128 stands for zero in the data rows.
Some points, one per row:
[ 72  82  80  90 100  93  91 102  83  84 107  85  84 107  79  81  97  75
  91 103  99  73  81  85  82  84 100 100  97  79  96]
[121 118 116 127 135 123 139 123 114 124 126 128 119 122 118 115 123 122
 134 131 125 115 126 132 121 125 121 137 112 134 101]
[169 137 128 107 144 148 135 120 137 143 144 152 150 136 139 143 104 123
 132 130 142 125 150 145 134 137 151 106 140 131 123]
[154 153 151 101 157 168 146 116 159 137 162 168 158 164 155 152  98 164
 176 153 174 145 167 166 173 140 154 100 173 149 109]
[139 106 137 131 153 132 139 162 137 117 123 149 138 134 128 136 148 134
 143 142 141 124 130 123 140 133 141 136 145 140 146]
[143 130 143 126 151 133 156 125 138 131 113 139 139 152 124 143 129 128
 132 149 145 135 157 137 124 135 140 101 154 133 138]
[119 151 168 135 133 125 129 141 137 152 128 139 136 143 148 127 150 166
 131 120 136 161 132 115 153 134 129 145 124 127 134]
[123 147 153 141 152 131 135 157 120 134 139 133 130 143 128 128 171 145
 147 141 156 143 130 123 135 145 133 164 142 128 128]
[134 111 135 124 111 135 126 134 119 124 124 130 129 123 142 134 136 130
 111 125 116 133 114 124 123 135 111 119 130 124 108]
[118 145 108 104 122 106 114 128 111 100 110 108 106 118 115 115 101 107
 128 119 102 116 102 116 143 127 107 116 107 116 126]
[234 213 211 130 222 218 216 149 203 203 218 232 220 228 226 217 139 214
 242 224 218 209 226 204 222 225 212 139 228 240 125]
[172 156 157 153 157 165 171 130 161 150 153 173 172 171 166 167 149 153
 174 168 160 165 165 165 158 155 165 142 191 178 109]
[134 134 138 134 146 136 148 135 116 129 137 138 138 144 131 144 151 134
 148 144 143 117 140 136 129 140 144 139 158 124 101]
[135 129 122 129 140 140 127 123 136 131 127 146 141 154 144 139 126 131
 151 140 167 136 142 135 118 124 140 124 134 113 100]
[108 111  98 119 139 113 117 108 112 121 121 127 125 144 118 128 129 129
 125 121 139 114 125 126 111 116 125 116 128 116 106]
[145 132 146 169 153 145 163 171 148 149 154 166 137 156 146 135 174 144
 159 143 160 144 146 132 162 147 143 174 166 136 129]
[149 160 148 128 137 155 119 137 179 157 159 130 159 157 159 173 154 152
 152 170 146 148 124 164 150 142 160 141 137 156 148]
[183 179 160 160 138 180 139 161 193 176 180 139 184 133 176 174 152 176
 137 189 136 182 152 187 185 174 197 157 153 190 143]
[197 183 206 170 208 196 197 184 211 193 215 173 204 188 212 210 195 213
 188 214 213 205 183 199 208 202 213 180 198 206 166]
[193 205 186 153 172 212 163 162 208 206 228 147 202 186 210 217 152 201
 153 215 165 206 164 226 212 218 219 143 171 209 136]
[201 182 173 144 152 182 167 155 190 191 194 141 178 139 178 175 146 199
 122 175 167 182 172 192 194 191 182 137 149 174 117]
[169 157 162 132 184 164 161 133 156 150 164 121 158 134 159 161 140 159
 134 159 164 164 171 177 153 160 149 124 138 171 118]
[138 124 130 141 134 138 145 160 147 151 128 129 125 137 131 132 145 137
 132 143 154 148 144 145 128 136 145 152 135 134 139]
[163 140 155 117 162 148 158 124 155 147 160 156 155 173 153 147 126 154
 169 151 154 145 161 148 157 158 154 175 164 144 126]
[128 125 126 108 124 117 118 130 107 129 115 125 115 128 120 111 106 108
 145 110 124 124 131 118 110 130 125 138 135 125 114]
[124 115 122 131 120 126 142 135 137 124 136 134 126 145 132 136 125 138
 144 139 133 128 142 126 121 128 133 141 147 136 132]
[142 127 151 118 115 129 119 131 148 131 140 138 137 121 145 132 118 144
 129 124 131 141 126 152 125 143 121 143 123 124 135]
[182 172 164 128 110 161 126 134 168 182 187 133 169 125 177 183 121 172
 136 179 125 172 111 180 179 172 178 141 113 182 137]
[145 138 130 149 129 145 124 155 149 141 147 131 140 133 126 143 161 148
 153 157 145 142 132 159 133 150 158 134 134 144 165]
[129 135 140 141 149 143 149 132 127 153 136 161 145 154 157 137 156 151
 159 155 153 146 154 145 152 153 123 147 156 129 137]
[127 197 206 165 132 221 137 171 210 221 130 143 194 143 206 206 158 201
 151 135 151 203 140 144 212 205 138 166 157 211 127]
[149 168 155 131 152 158 149 143 159 152 147 159 153 166 168 170 149 163
 160 145 140 152 168 137 147 157 150 166 157 160 136]
[126 127 126 110 125 113 121 114 115 140 118 137 120 131 138 133 114 144
 141 121 134 141 122 108 126 141 131 130 133 115 121]
[113 131 152 117 134 136 125 105 118 141 102 141 149 109 129 140 114 128
 115 129 129 139 127 131 130 142 123 122 124 139 124]
[132 170 147 153 134 156 124 119 148 151 157 142 149 125 159 174 158 184
 144 147 125 158 136 158 171 148 152 152 135 152 117]
[144 117 130 131 138 128 149 106 126 133 137 126 136 138 133 113 143 153
 120 139 136 126 147 141 124 135 145 130 161 131 117]
[148 127 133 116 145 139 150 118 146 132 140 124 139 112 139 131 133 137
 110 142 138 119 147 130 125 135 136 121 146 142 105]
[190 197 169 135 122 182 130 147 186 173 161 124 187 125 177 204 144 177
 119 117 128 168 128 191 177 184 128 137 120 189 122]
[144 141 124 102 115 131 132 140 140 134 146 127 139 135 138 121 138 132
 129 118 126 136 123 149 142 150 119 140 136 129 154]
Here are 24 more points, each followed by its number:
[126 126 132 134 123 129  93 129 123 140 130 115 120 126 122 125 115 130
 118 109 122 126 118 118 121 127 111 138 110 124 137] 0
[141 132 121 127 118 123 129 128 124 129 123 119 143 116 118 129 129 128
 114 120 128 132 123 134 119 127 130 134 110 137 131] 1
[148 135 129 113 152 140 166 115 146 140 140 136 141 142 123 130 122 131
 116 150 157 132 149 143 149 149 144 133 152 149 113] 2
[122 128 131 130 130 130 136 119 119 140 127 124 119 133 134 122 127 144
 138 136 134 133 118 114 115 130 133 126 141 131  99] 3
[118 125 119 145 128 126 123 128 114 116 124 106 116 127 116 130 121 126
 122 133 124 122 119 130 133 124 124 121 101 103 133] 4
[122 122 108 107 111 118 129 116 139 128 133  99 125 106 126 124 123 120
 102 113  99 116 117 137 134 110 137 104 116 126 122] 5
[143 131 128 137 112 132 111  97 138 126 129 105 126 117 131 134 126 133
 103 115 114 134 111 134 119 144 148 102 125 137 113] 6
[151 133 123 114 130 136 112 135 143 121 141 109 146 113 131 129 121 135
 126 111 124 152 118 139 134 140 132 113 113 126 105] 7
[121 172 127  98 104 117 135 120 141 131 121 109 115 113 118 135 120 112
 102 139  92 137 108 121 159 118 130 113  99 137 111] 8
[153 158 130 104 134 129 156 116 132 133 131 105 137 118 139 146 106 145
 120 132  92 136 122 132 122 138 139 112 109 129 135] 9
[125 138 146 146 116 126 121 109 112 141 121 140 151 129 128 120  96 131
 154 133 124 129 138 136 129 125 125 145 146 139 110] 10
[118 114 106 141 116 124 130 106 131 112 124 152 124 131 126 114 108 122
 128 119 148 133 133 118 124 123 132 141 148 128  96] 11
[138 133 151 169 156 165 145 100 158 146 140 162 149 153 141 145 111 155
 149 143 149 143 158 158 141 146 115 172 145 155 114] 12
[126 127 122 128 121 142 117 106 120 135 129 127 117 116 103 119 112 125
 135 109 127 128 113 135 124 132 121 119 116 121 103] 13
[101 111 107 131  91 117  96 113 106 118 113 105 114 108 109 121 134 113
 114 108 102 110  89 108 100  97 101 114 108 107 109] 14
[ 94 106 112  95  85 128  87 107 131 124  96 103 117  93 119 118  85 118
  99  84  96 120 100 133 115 104  91  85 100 109 115] 15
[111 128 113 126 129 112 117 155 130 126 104 142 112 124 121 111 133 116
 123 127 132 112 120 112  96 111 116 148 130 127 159] 16
[120 114 126 119 138 130 117 113 117 131 121 118 115 126 132 121 118 138
 126 131 131 124 133 114 135 124 122 140 116 131 128] 17
[169 152 176 157 172 158 179 111 172 182 175 122 167 124 168 172 138 157
 126 160 177 160 179 163 166 163 180 142 124 167 118] 18
[167 163 157 170 177 160 178 136 165 168 156 175 163 171 172 178 200 159
 183 158 176 165 175 165 156 169 174 192 182 167 130] 19
[133 154 161 142 144 160 142 126 143 169 141 147 170 135 150 149 140 159
 156 141 135 160 138 143 145 148 144 146 150 159 134] 20
[152 141 128 153 169 157 162 150 126 155 168 166 148 160 153 142 134 148
 155 158 165 142 139 148 138 143 151 138 155 137 157] 21
[191 192 197 213 196 198 209 124 199 199 200 202 200 204 190 204 216 194
 223 206 211 184 186 200 190 191 198 221 194 200 130] 22
[218 213 221 243 242 222 242 175 225 229 230 233 234 242 222 239 250 207
 247 239 224 213 232 222 206 217 221 240 233 237 184] 23
Which three of these numbered points are nearest to each point below by angle, seen from the average point of the first points? Their numbers follow each, nearest first.
[195 177 174 143 200 175 191 146 171 190 189 132 182 126 176 197 134 181
 113 190 138 177 186 193 175 178 196 119 108 182 149] > 18 23 22
[139 126 121 143 136 136 138 147 132 125 134 140 127 131 129 133 144 131
 127 136 145 117 139 131 117 132 145 120 118 111 105] > 4 14 3
[176 171 162 137 139 160 128 129 173 161 176 134 167 128 162 170 126 157
 126 153 108 174 118 167 181 179 172 137 130 156 129] > 18 23 22
[107 175 156 111 100  95 107 114  86  80  88 108  72 101  96 105 117 157
 109  95 103 165 106  86 163  98  97 116 109  89  91] > 8 14 4
[142 188 175 155 134 182 128 142 112 186 135 122 188 145 178 136 160 175
 140 122 142 169 137 133 179 193 125 139 144 189 164] > 20 23 22
[144 126 128 114 101 105 128 135 136 138 126 121 131 125 138 106 129 122
 122 136 108 140 122 151 115 134 132 115 113 123 153] > 1 5 15
[121 111 130 160 146 124 145 164 132 127 138 138 135 135 122 128 153 123
 156 117 147 111 131 126 113 134 124 150 134 128 161] > 16 4 0
[111 147 141 120 103 111 112  94 106 135 123 128  95 111 106 110 103 141
 114 117 116 152 119 115 146 104 114 102 117 102 112] > 13 15 14
[109 124 136 118 112 137  96 112 132 123  95 127 141 107 146 137 111 144
 120 110 100 145 101 145 145 140 140 119 112 136 131] > 15 6 14
[118 163 152 123 117 130 114 113 128 166 121 124 116 128 123 130 112 155
 135 123 154 151 140 113 150 125 121 148 132 140 127] > 0 17 10
[130 142 138 138 155 139 138  87 136 143 140 147 135 147 145 150 105 134
 154 139 141 140 139 145 143 149 146 142 154 130 116] > 10 11 13
[ 84  73  79 103  82  89  83 110  74  79  76  76  83  92  83  84 119  76
  93  90  78  83  88  82  79  87  95  97 102  77  95] > 14 4 17
[121 119 136 137 133 122 134 145 131 127 131 133 119 144 123 136 151 108
 137 137 144 120 122 135 135 135 142 138 132 129 151] > 16 4 14
[138 136 121 109 138 123 138 123 142 120 129 135 132 109 137 119  99 121
 117 129 122 115 118 139 147 121 124 107 110 105 118] > 5 15 4
[141 133 149 156 155 126 139 183 139 135 144 167 138 140 136 138 154 134
 155 132 132 144 144 148 153 140 142 141 145 136 160] > 16 21 4
[111 111 111 105 126 112 131 126 124 121 110  99 108 100 107  99 111 116
 104 115 129 100 137 119  94 103 110 106  96 101 120] > 1 17 4
[132 119 130 131 129 125 135 160 142 114 131 136 117 128 114 129 138 116
 147 123 130 118 129 131 123 122 130 136 116 130 118] > 16 14 4
[104 110 114 156 131 124 127 139 118 118 134 121 111 126 111 123 142 114
 145 128 152 118 115 111 109 119 121 141 115 119 139] > 4 16 14
[ 89  79  72 115  98  95  97 107 101  87 112 102  91  97 101  82 117  78
 106 102 105  88  80  97  85 103  78 116 107  86 101] > 14 13 4
[123 149 168 156 137 153 130 156 147 139 140 145 156 156 145 132 172 148
 152 138 136 144 148 135 151 145 130 138 156 167 175] > 20 16 23
[ 83  88  82 121  93  83  86 110  93  93  87  83  95  92  91  80 118  80
  88 103  94  77  82  91  79  95 103 101  87  91 102] > 14 4 1
[188 194 169 221 204 201 202 238 184 189 193 202 194 205 193 206 210 190
 215 197 212 184 209 199 175 209 197 201 190 204 219] > 23 22 19
[132 140 139 161 153 160 157 177 150 126 149 163 134 169 143 157 171 150
 156 150 152 138 160 134 130 140 143 146 152 138 174] > 21 19 23
[157 144 139 147 167 153 182 150 152 158 153 135 162 128 146 150 142 147
 128 154 134 144 113 154 130 151 173 147 146 155 175] > 21 23 18
[ 98  92  89 113 100  90  92 118  94  80 105 107 107 107 102  98 119  99
 120  94 100  86  94  98  78  93 101 104  93 100 126] > 14 1 4
[143 125 138 169 150 132 131 181 138 119 129 156 152 147 144 149 160 128
 151 134 162 143 158 143 135 137 142 179 155 137 183] > 16 21 19
[114 112 123 110 117 126 114 104 118 125 125 146 120 119 114 118 100 140
 136 120 105 128 124 127 126 106 115 118 136 102 119] > 13 15 14
[117 129 135  97 107 137 106  95 110 132 110 106 122 110 141 105  91 132
 103  98 112 132 110 109 147 141 107 118 110 131 117] > 15 17 0
[110  70  81 105  96  79  87 115  99  86  96 100  89  97  88  99 117  74
  95  85  89  82  92  78  85  82  85  92  93  81  89] > 14 1 4
[172 155 157 112 162 182 173 125 164 147 173 177 149 173 166 154 122 162
 179 159 158 150 174 160 164 157 162 113 188 157  94] > 22 23 19
[ 90  77  77 102  96  88  96 107  73  93  82 100  93  78  99  80  97  86
  89  91  91  58  84  95  74  88  84  92  92 102 100] > 14 17 1
[ 81  79  94 102  84  69  80 101  87  98  89  90  85 103  74  94  96  72
  90  79  85  82  86  71  70  78  88  92  99  97 110] > 14 0 15
[111 138 138 137 122 145 117 141 123 140 114 114 142  99 148 107 120 138
 126 121 115 140 118 105 135 137 114 116 104 150 136] > 0 15 14
[144 145 136 158 151 142 153 183 135 138 138 155 130 160 167 155 173 130
 156 143 142 134 149 142 139 155 155 165 150 143 114] > 19 21 23
[111 176 167 138 111 125 140 139 115 166 124 144 116 130 112 125 157 156
 151 115 124 160 139 115 167 174 123 147 131 130 154] > 0 8 16
[187 190 177 179 186 191 200 182 177 192 183 181 194 178 188 171 180 182
 163 177 177 191 168 156 192 194 173 176 167 187 180] > 23 22 19
[124 148 146 125 141 143 116 140 163 140 133 142 158 129 137 156 130 146
 125 135 117 131 151 144 152 156 126 111 132 149 140] > 15 5 8
[172 172 191 177 173 175 154 178 168 173 162 175 183 175 184 141 181 180
 179 166 177 171 171 157 161 180 176 173 153 181 178] > 23 22 19
